(in the rows, 128 means zero)
Turns in one plane each, and the order they were made in; the first pair answered:
Z_838 (before |-> after):
[171 148 144 137 167 113 136 147] |-> [173 151 150 101 150 115 122 144]
[116 150  99 132 126 122 135 147] |-> [123 141 103 149 145 119 129 146]
[ 91 104 107 125 128 122  98 147] |-> [ 85 108 106 121 119 122 105 146]
Z_734 (before |-> after):
[121 130 125 125 113 131 148 111] |-> [123 133 127 125 117 128 151 110]
[134 135 138 150 133 125 107 132] |-> [129 127 134 145 135 125 102 126]
[115 144 117 123 104 131 151 144] |-> [138 160 135 131 118 122 156 137]
Z_312 (before |-> after):
[144 114 152 108 135 133  96 140] |-> [135 124 137 174 144 142 143 134]
[124 124 125  88 128 124  85 162] |-> [114 125  97 175 152 138 135 159]
[101  96 141  79 139 131  90 136] |-> [ 93 101 114 173 158 148 149 124]
[130 121 112 110 115 122  91 177] |-> [125 131  92 172 126 131 131 168]
Z_47 (before |-> after):
[120 124 106 165 130 140 154 120] |-> [120 134 101 143 116 127 123 171]
[ 99 123  99 127  93 148 155 102] |-> [102 140  90 124  82 138 144 141]
[156 116 151 150 166 120 135 119] |-> [156 134 144 164 160 111 139 140]
[160 179 142 116 114 109 138 153] |-> [158 152 156  81 123 108 116 127]
Now pairs of rows:
Each pair is two turns apart.
[126 144 144  99 108 141 152  96] |-> [126 167 123 129 105 136 154 153]
Z_838 Z_47
[127 143 140  86 102 139 122 115] |-> [122 140 129 141 113 149 161  91]
Z_47 Z_838
[130 158 125 154 128 128 151 122] |-> [135 132 150 106 129 124 124  94]
Z_312 Z_47
[104  97 138 115 132 134 118 109] |-> [104 136 118 148 119 129 141 155]
Z_47 Z_47
[126 120 124 161 128 128 164  91] |-> [122 140 129 114  90 126 161  94]
Z_312 Z_838
[159 128 141 142 155 139 126 108] |-> [109  96 108 126 132 156 114 116]
Z_734 Z_734
[121 136 122 163 129 145 171 102] |-> [125 126 129  85 117 119  95 163]
Z_47 Z_47
[173 117 160 152 184 112 115 101] |-> [172 151 142 158 163 101 110 165]
Z_47 Z_47
[116 161 112 102  97 132 140 152] |-> [149 159 151  85 125 117 119 134]
Z_734 Z_47
[137  88 128 148 172 106  97 157] |-> [124 114 125  85 117 108  82 167]
Z_838 Z_734
[150 103 153 112 174 107  90 155] |-> [111 132 109 183 147 138 173 133]
Z_734 Z_312
[125 135 126 101 109 128 122 133] |-> [139 137 140 102 119 127 127 114]
Z_734 Z_47
[116 126 129 100 107 138 116 137] |-> [128 127 146  98 112 141 122 110]
Z_734 Z_47
[154 152 143 134 137 115 129 144] |-> [145 153 144 103 118 120 125 130]
Z_47 Z_838
[119 165 103 128  88 134 150 151] |-> [117 110 127  82 109 135 125  85]
Z_47 Z_47
[156  81 143 153 173 123 116 123] |-> [143 102 128 182 151 137 161 100]
Z_838 Z_312
[124 149 101 176 112 148 154 119] |-> [140 162 110 146 108 126 115 177]
Z_734 Z_47
[ 96 114 115 104  98 157 123 114] |-> [139 174 138 121  98 138 147 126]
Z_734 Z_734
[104 122  93 215 143 153 188 105] |-> [110  91 122  71 130 116  47 186]
Z_47 Z_47
[ 94 127  97 103  69 167 140 131] |-> [119  89 103 193 154 151 133 145]
Z_838 Z_838
[142 165 138 104  81 120 131 167] |-> [176 143 176  99 124 112 120 122]
Z_734 Z_47
[118 123 126 108 113 141 141  89] |-> [118 152 102 147 111 133 150 141]
Z_838 Z_47
[113 129 134  48  86 112  81 172] |-> [141 112 177  54 116 120 109  63]
Z_734 Z_47
[145 108 131 131 130 111 104 149] |-> [138 106 117 163 135 123 131 140]
Z_838 Z_312
[127 140 128 180 131 139 164 108] |-> [120  84 131 165 158 134 118 113]
Z_838 Z_734
[115 113 130 132 147 127 121  93] |-> [ 95 129 106 142 125 136 138 121]
Z_734 Z_47
[136 101 137 135 152 128  98 132] |-> [132 159 120 140 114 128 131 159]
Z_312 Z_47
[177 119 167 128 143  93 111 125] |-> [178 141 153 162 138  95 140 130]
Z_47 Z_47
[128 143 123 147 118 128 117 169] |-> [131 100 144 135 144 142 112  96]
Z_47 Z_47
[118 109 134  96  98 126  88 142] |-> [112 149 122 130  76 144 147 121]
Z_312 Z_312
[ 99  66  90 137 138 153 135  76] |-> [ 99 122  65 139 109 130 111 192]
Z_47 Z_47
[158 155 150 151 116 116 120 157] |-> [145 145 153  99  89 125 109 134]
Z_47 Z_838
[121  98 128 110 152 119  78 122] |-> [ 99  89 116 124 137 140 107  84]
Z_734 Z_47
[131 109 142 101 151 110  84 152] |-> [ 95 150 111 100  86 134 140 133]
Z_838 Z_838
[121 155 123 165 146 138 154 141] |-> [137 148 140 129 152 119 111 166]
Z_47 Z_734
[133 153 132 107  87 141 128 114] |-> [132  96 130 151 147 140 111 105]
Z_312 Z_47
[107 129  88 157  98 140 163 116] |-> [110  99 107  90  96 125  98 137]
Z_47 Z_47
[123 101 127 137 141 127 112 151] |-> [112 115 124 105 112 137 116 146]
Z_838 Z_838
[133 129 139  76 100 122  84 155] |-> [159 146 156  87 120 113  95 149]
Z_734 Z_734
[129 111 128 146 148 135 148  86] |-> [116  87 123 142 148 136 128  97]
Z_734 Z_838
[172 133 170  96 119  90 145 137] |-> [154  84 164  99 138 105 144  93]
Z_47 Z_734
[115  95 108 136 144 126 130 101] |-> [119 125  96 135 128 117 117 161]
Z_47 Z_47
[153 100 172 109 163 126 120  62] |-> [140 161 139 158 126 140 188  70]
Z_838 Z_47
[106  49 139  43 108 139  95  88] |-> [109  77 146  50  94 147 136  56]
Z_47 Z_312
[122 137 114 166 125 113 153 146] |-> [123 136 110 157 124 108 138 166]
Z_47 Z_312
[104 125 128 127 104 138 160  77] |-> [112 147 116  96  83 119 122 157]
Z_47 Z_47
[117 152 153 106 103 139 166  92] |-> [127 158 138 159 121 134 178 131]
Z_47 Z_838
[131 158 103 114 107 143 133 145] |-> [145 140 104 153 149 136 129 157]
Z_838 Z_838
[117 135 132 172 139 122 147 142] |-> [115 147 127 152 119 122 136 165]
Z_47 Z_312
[105 124 117 149 132 145 163 104] |-> [109  86 123 129 159 135 112 123]
Z_312 Z_312
[134 168 116 146  95 134 158 137] |-> [150 144 129 128 126 108 103 179]
Z_838 Z_47
[125 100 136 118 125 155 147  81] |-> [109  99 117 142 121 159 158  93]
Z_734 Z_838
[133 117 122 158 168 106 110 150] |-> [127 106 130 152 178 109 110 130]
Z_47 Z_47
[ 91 129 129 149 125 151 120  97] |-> [ 87 151 118 142 107 144 114 137]
Z_734 Z_47
[117 116 111 156 137 123 148 149] |-> [119  90 127 111 141 117 113 136]
Z_47 Z_47
[151 169 147 115 114 129 163  84] |-> [155 178 151  83 102 115 131 133]
Z_47 Z_47
[129 131 166 120 142 124 116 111] |-> [129 158 153 151 132 124 139 142]
Z_47 Z_47
[104 140 107 164 147 152 139 138] |-> [108 152 130  84 117 147 122 113]
Z_312 Z_47
[159 149 135 181 141 129 186  95] |-> [164 155 169  98 110 128 161  66]
Z_312 Z_47
[162 122 138  76 136 112  83 160] |-> [144 108 146  81 125 139 129  65]
Z_47 Z_838
[129 151 113 153 145 121 141 121] |-> [134 126 123 131 161 115 102 135]
Z_312 Z_312
[ 97 137 105 113  88 143 132 148] |-> [131 143 137  82 100 128 109 139]
Z_734 Z_47
[ 91 102 111 130 112 139 137 109] |-> [ 98 117 101 156 119 131 137 146]
Z_838 Z_47
[147 118 130 153 150 129 136 114] |-> [131 119 110 154 139 131 136 137]
Z_734 Z_47
[167 154 182 106 135 116 137 106] |-> [167 179 173 128 129 113 150 131]
Z_47 Z_47
[150 120 119 130 148 120 127 182] |-> [146  88 134 129 164 135 143 112]
Z_47 Z_47
